Rotation paths and how fast each direction turns (degrees each step):
Each turn is a multiple of 5 degrees from 10 to 175, or 0.
Each row of a path follows its step; steps can be skipped.
path 1
step 1:  2.961  1.924  1.087 -2.505 -2.022  2.185 -1.991  0.088  0.864  1.025 -0.037  0.465  2.393  1.591 -0.430  1.487 -0.666 -1.406 -2.150  1.159 -2.121  0.985  2.833 -0.414 -1.496 -1.529 -0.733  2.423 -3.849 -0.429  2.423  0.532  2.180 -1.463  0.583  1.374 -1.443  1.895 -0.919  1.686  0.503 -1.924 -2.129 -1.699 -1.861  1.026 -0.487  1.454 -0.832  0.174 -0.733  1.177 -0.627 -2.039  0.822 -2.061  0.124 -1.353 -0.334 -1.306  0.814 -0.729 -1.943  0.458  1.959
step 5:  0.742  1.648 -1.798  1.393  0.384  0.665 -0.751 -0.870 -0.303 -0.403  1.984  2.594  0.419  0.488 -0.056  0.201  1.386  0.079  1.385 -1.416  0.453 -2.690  1.529 -2.389 -1.440 -1.371 -3.050  1.570 -1.809  0.619  1.797  3.064  0.559 -1.630  0.690  1.794 -1.200 -0.947 -1.851  2.246 -0.232 -0.324  1.929  0.326 -1.010  2.035 -0.447 -1.524  1.954  2.935  1.001  2.885 -2.139  1.076  1.924 -1.110  2.624  0.679  0.251 -0.486  2.555  0.861  2.082 -1.404 -1.925
step 7:  2.803  0.031 -2.167 -2.487 -0.837 -1.376 -0.577  1.025  0.999 -0.140 -1.977  1.033 -0.707 -1.264 -0.570  0.707  0.617  2.227  0.501  1.926  1.424  2.563 -2.539  2.000  1.568  0.777  0.220 -2.600 -1.573 -3.752  0.351  4.681  1.452  0.235 -0.156  1.763 -0.457 -1.799  0.811 -0.437 -2.057 -0.998  0.339  0.847  2.081  1.314 -0.863 -0.407  1.271 -0.256 -2.856 -0.040 -1.104 -2.656  1.107  1.200  0.382  0.529  0.019  1.540  0.058  1.976 -0.881 -1.503  0.670
step 17: -1.868  0.570  1.919 -1.019  0.994  1.180  1.750  1.363 -2.064 -2.252 -1.054  1.108  0.447 -1.772  0.413 -1.105  1.598  0.155 -1.904  0.530 -2.231 -0.013  1.061  0.916 -2.183 -0.735  3.068 -1.298 -1.776  1.261 -1.234  0.812  1.104  0.166 -2.997 -0.989 -1.670  0.007  0.677  0.298  2.156 -1.091  2.819  1.716 -4.208 -0.239 -0.345 -0.255 -0.761  1.137  0.485 -1.283  1.022 -1.838 -2.554  1.315  0.263  0.513 -0.431  0.680  0.379  2.643 -0.840 -2.636  3.112
step 18:  1.942 -1.130  0.939 -1.275 -0.006 -1.508  0.827  2.040 -1.233  3.261 -0.747  0.435  1.532  0.903  0.491  0.519 -1.221 -0.970  0.435 -1.247  2.947  0.696 -2.890  0.288  0.686  0.850 -1.546 -0.463 -1.599 -0.786  2.837  1.609  1.696 -1.168 -0.756  1.808  0.744 -0.358  0.218 -1.731 -1.025 -2.021 -1.030  0.257  1.860  3.306  3.009  1.988  1.184 -0.016 -1.695  3.268 -0.509 -1.474 -2.145 -0.121  0.373  0.727  0.835  1.489  1.535  1.490 -1.325 -1.565  3.203
step 25:  1.873  0.217 -0.245  0.567  2.272 -3.326  0.714  0.033 -1.905  1.186 -0.897  1.019 -2.504 -0.267 -0.212  1.139  1.662  1.773 -1.972 -1.042 -1.237  0.982 -0.579  0.284  2.067  1.951 -0.152 -0.948 -0.576 -0.369 -0.453  1.376  1.700 -1.094 -4.177  3.105 -2.551  1.027  2.623 -0.587  0.168  1.170 -0.268  2.086  1.393 -0.791  0.797 -1.756  1.671  1.216 -0.706  0.217  1.903  0.152 -0.956  2.343 -1.354 -0.936 -4.056  1.718 -0.928  0.333  0.137 -1.390  1.799
step 29:  2.904 -1.312  0.122  0.550  1.587 -1.631  0.508 -0.148  0.264  2.316 -1.307 -2.431 -1.272 -1.064  1.084 -0.767  1.532 -2.140  0.308  0.080  1.118  0.068 -1.600 -1.802 -0.871  3.429 -0.646 -0.605  2.020  0.316  1.828 -1.374 -1.451 -1.570  1.055  3.259  0.008  0.240  1.088 -0.769  0.412 -0.662  1.411 -1.169  0.224  2.964  2.177  2.245 -0.159 -2.852 -0.061 -0.376  1.422  0.814 -3.217 -2.186  0.996 -0.911 -2.540  1.797  1.333  0.826 -1.824  0.213  2.656
step 30:  2.184  1.651 -2.892 -0.122 -0.321 -1.698  0.492 -1.017  1.579 -1.373 -1.606 -1.530  1.333 -0.420  1.879 -0.394 -0.997  0.754 -0.448  1.083  0.264 -0.039  1.814 -0.688  0.047  0.387  0.025  2.385 -2.587 -1.039  3.715  3.027 -0.639 -0.302  0.633 -2.747 -1.571  1.608 -1.345  3.236  0.654 -2.710  0.491  0.891 -0.846 -0.028  0.145 -1.361 -2.058 -2.151 -0.633 -2.272  0.053  0.798  2.687  3.032  2.029 -0.829  0.462 -0.587  1.572  1.177 -1.734 -1.180 -1.071
step 34:  1.059  0.974  0.226  1.105  1.481  3.114 -0.051  0.429  1.893 -1.400 -0.522  2.681 -2.545 -0.234  2.177  0.720 -1.350 -2.338  0.221 -1.604 -0.188 -0.881  1.345  1.371 -1.819 -0.094  1.371  3.036 -1.722 -0.550  1.085  1.122 -1.000 -1.419  1.772 -1.205 -2.286 -1.008  0.767 -2.060 -0.840 -2.386  3.508  0.083 -0.111  0.090  1.741 -0.533  1.395 -0.726  0.806  0.998 -1.176 -0.626  0.431  2.019  0.572  0.187  3.673  1.321 -1.862  0.666  1.650 -3.471 -0.262
step 37:  2.489  2.351  0.290 -0.916  0.803  1.739 -2.741 -0.030  0.886  2.180  0.510 -1.494  1.114 -2.901 -2.268  0.489 -0.839 -1.595 -0.617  0.732  0.262  2.053 -0.085  1.086  1.926 -1.878 -0.812  1.515 -3.501 -1.192  3.716  0.602 -0.572  0.803  0.509  2.931 -1.211  2.020  0.670  0.843  1.440 -2.066  1.585 -1.129 -0.042  0.951  1.097  3.351  0.260 -1.315 -0.291  0.897 -1.928  0.139  0.070 -2.240  2.303  0.065  0.005  0.619 -1.243 -0.757 -1.674 -2.023 -0.426
Directions:
-0.041 -0.020  0.727 -0.170 -0.043  0.044  0.877  0.180 -0.033  0.307  0.072  0.760  0.266  0.909  0.183 -0.242 -0.552  0.141 -0.520  0.369  0.704 -0.425  0.224  0.065 -0.264  0.137 -0.197  0.546 -0.186  0.132 -0.131 -0.070  0.642 -0.170  0.146  0.060  1.393 -0.021 -0.475  0.172 -0.263 -0.470 -0.232 -0.121 -0.357 -0.425  0.635 -0.232 -0.320 -0.036 -0.075  0.392  0.243 -0.572  0.284  0.101  0.242 -0.024 -0.848 -0.549  0.607 -0.234  0.357 -0.929 -0.663 | 85
 0.509 -0.513  0.471  0.281 -0.803 -0.941  0.089  0.471  0.088 -0.375 -0.895  0.151  0.577  0.066 -0.081  0.162  0.194  0.202  0.163  0.292 -0.353  0.384 -0.596 -0.481 -0.355  0.226 -0.025  0.338 -0.037 -0.173  0.208 -0.254  0.250 -0.613  0.528 -0.377  0.234  0.598 -0.455 -0.019 -0.348 -0.112 -1.442  0.105 -0.182  0.273 -0.218 -0.192  0.453 -0.152 -0.917 -0.306  0.057 -0.352  0.406  0.298  0.421  0.175  0.628 -0.180 -0.340  0.311  0.052  0.846  0.216 | 125
-0.188  0.196  0.089  0.324  0.008  0.290 -0.851  0.079 -0.659  0.072 -0.164  0.037 -0.468  0.485 -0.333 -0.620  0.005 -0.338 -0.378 -0.013  0.382 -0.359 -0.513  0.296  0.151  0.310 -0.633 -0.426 -0.361 -0.352  0.138  0.015  0.817  0.996  0.234 -0.590 -0.257  0.244  0.571  0.507 -0.757 -0.003  0.380 -1.122 -0.023  0.560 -0.645 -0.337 -0.185  0.278 -0.283  0.180 -0.188 -0.317  0.293  0.258  1.051 -0.175  0.506 -0.422  0.487  0.094 -0.482  0.164  0.017 | 170
-0.201  0.812  0.316  0.553 -0.003 -0.444  0.174 -0.138  0.525  0.234  0.218 -0.159  0.147 -0.330 -0.085 -0.078  0.661 -0.576  0.519  0.095 -0.009 -0.914 -0.238 -0.935 -0.262  0.376  0.695  0.250 -0.290  0.930 -0.251  0.289  0.095 -0.288  0.243 -0.512  0.560 -0.814  0.074 -0.057  0.172  0.146  0.546  0.281 -0.050  0.462 -0.159  0.146  0.245 -0.231 -0.145  0.150 -0.479  0.159 -0.058  0.803  0.387  0.652 -0.094 -0.199  0.621 -0.336 -0.628 -0.274  1.072 | 60
-0.115  0.436 -0.203  0.363  0.266 -0.474 -0.198 -0.165  0.199  0.194 -0.404  0.154  0.201 -0.157 -0.738 -0.395 -0.795  0.489 -0.005 -0.708 -0.793  0.129  0.245  0.563  1.105  0.523  0.222  0.088 -0.089  0.305 -0.270 -0.038 -0.260 -0.259 -0.502  0.165  0.371  0.125 -1.150 -0.373 -0.390  0.995 -0.114 -0.138 -0.194 -0.335  0.232  0.173 -0.317 -0.017 -0.079  0.045  0.037  0.305  0.193  0.004  1.197 -0.563  0.315  0.709  0.272 -0.480 -0.424 -0.216 -0.052 | 65
 0.073  0.323  0.169  0.210  0.174 -0.627  0.165 -0.367  0.610 -0.298 -0.070 -0.861 -0.335 -0.895 -0.055  0.268 -0.709 -0.349 -0.198  0.058  0.727  0.543 -0.762  0.615  0.327  0.307  0.177 -0.395  0.068 -0.383  0.404 -0.012 -0.220  0.209 -0.325 -0.212  0.428  0.644  0.095  0.237 -0.277 -0.951  0.231  0.206  0.591 -0.140  0.387 -0.184 -0.127 -1.163 -0.400  0.714 -0.533 -0.006 -0.376  0.749 -0.179  0.273  0.434  0.190  0.043 -0.052  0.387 -0.405 -0.356 | 95
